(in the rows, 128 means zero)
Named moves, each a turn or a mirror, and the order they were made in; the first pair answered:
move B:
[129 163 112 120 121 145 135 106 132 174  99] |-> [167 112 114 132 137 171 114 116 107 124 154]
[133 146 129 114 113 137 145 154 177 112 119] |-> [148 131 127 116 118 146 137 157 169  97 136]
[132 115 143 134 144 131 128 124 110 118 125] |-> [122 135 147 123 141 120 133 118 118 129 108]
move A:
[120 118 100 126 101 142 118 104 138 112 102] |-> [108  97 117 125 118 145 109  96 129 109 111]
[107 103 178 155 181 116 162 146 118 101 211] |-> [164 165 113 165 143 126 171 178 118 126 215]
[144  78 130 136 125 130 104 145 155  79 115] |-> [159  82 122 141 125 132 107 155 147  75 130]
[120 121 140 148 143  97 173 155 182 123 120] |-> [120 115 144 155 151 105 169 153 173 119 137]
move Y:
[160 106 123 125 121 137 104 156 142  69  99] |-> [138  95 120  99 100 159  90 105 106 113 121]
[123  85 125 100 134 116  98 118 127  93 145] |-> [124 102 102 106 126 115 109 105 100 135 170]
[121 140 115 167 140 112 135 146 144 142 160] |-> [115 122 137 156 135 118 116 154 166 101 143]
Pairs:
Each pair is 2 to 4 moves apart.
[135 194 128  98 111  99 156 173 155 123  86] |-> [114 186 118  66  83 129 133 116  99 169 119] -> B then Y then Y then B
[109 131  95 132 103 114 118  82 129 186 113] |-> [115 135 115 145 122  87 137 122 177 147  69] -> Y then B then Y then B
[125 179 138  90  89 128 131 131 138 133 102] |-> [128 145 163 125 163 109 169 142 121 133 174] -> A then A then Y then Y
[173  97 123 129 123 134 117 111 102 141 173] |-> [182 118 105 122 110 134 119 118 104 144 163] -> B then A then B then A
[ 95 148 121  97 107 134 143 125 118 138  82] |-> [ 84 111 153 103 145 128 145 122 123 108  95] -> Y then Y then Y then A
[151 133 111  78  63 153 115 125 125 125 115] |-> [115 152 140 116 106  97 172 133 171 159  76] -> A then Y then Y then A
[139 142 114 107  97 126 131 144 138 118  67] |-> [119  85 127 100 126 147 118 106  80 130 132] -> A then Y then B
[112 114 151 128 155 112 140 138 144  95 106] |-> [161 149  98 123 102 141 131 147 117 117 135] -> A then Y then A then A
[ 69  94 161 133 152  87 131 145 179  89  78] |-> [168 119  79 161 140 117 135 197 141  86 174] -> B then A then A
[ 76 130 155 110 161 109 114 115 142 136  93] |-> [133 171  76 120 118 136 107 130 111 172 133] -> B then Y then A then A
[135 136  96 150 136 110 138 120 115 169 170] |-> [136  85 122 122 130 134  84 105 120 111 160] -> Y then Y then A then Y
[100 110 168  63 122 163 122 113 119 139  85] |-> [156 139 107  71  86 177 117 142 113 138 107] -> B then A then A then A
[149  88 137 159 202 121 134 150 141  78 175] |-> [ 99 173 114 147 168 100 177 103 126 195 141] -> Y then Y then Y then B
[121 173 112 148 139 108 168 128 131 192 135] |-> [133  89 128 122 141 159  93 103  94 126 186] -> B then Y then Y then Y
[139 120 107 107 113 148 115 112  94 132 171] |-> [113 162 123 118 122 106 158 121 146 159  96] -> Y then B then A
[115  87 159 104 138 149  92 108 114 103 139] |-> [ 92 137 151 120 144 120 135  93 104 175 140] -> B then Y then A
[109  55 135 140 166 126 130 121 147 126 134] |-> [141  63 104 132 149 152 123 120 120 142 168] -> A then Y then Y then Y
[125 156 121 144 129  99 153 143 180 132  80] |-> [167  97 102 129 109 160  90 136 130  89 156] -> B then Y then A
[141 102 152 165 168 105 140 152 156  86 116] |-> [190 122  95 144 104 149 114 140 108 112 157] -> Y then A then A
[134 135 112 102  81 171 105 122 112 100 147] |-> [137 182 108 132  93 136 149 155 156 111 110] -> B then Y then Y
[139 128 156 145 157 128 146 143 103 102 155] |-> [156 144 126 131 120 144 137 134  85 122 163] -> Y then Y then A
[142 188 176 126 125 118 156 169 113 122 155] |-> [156 171 166 108 101 146 120 166 105  86 156] -> A then B then Y then A
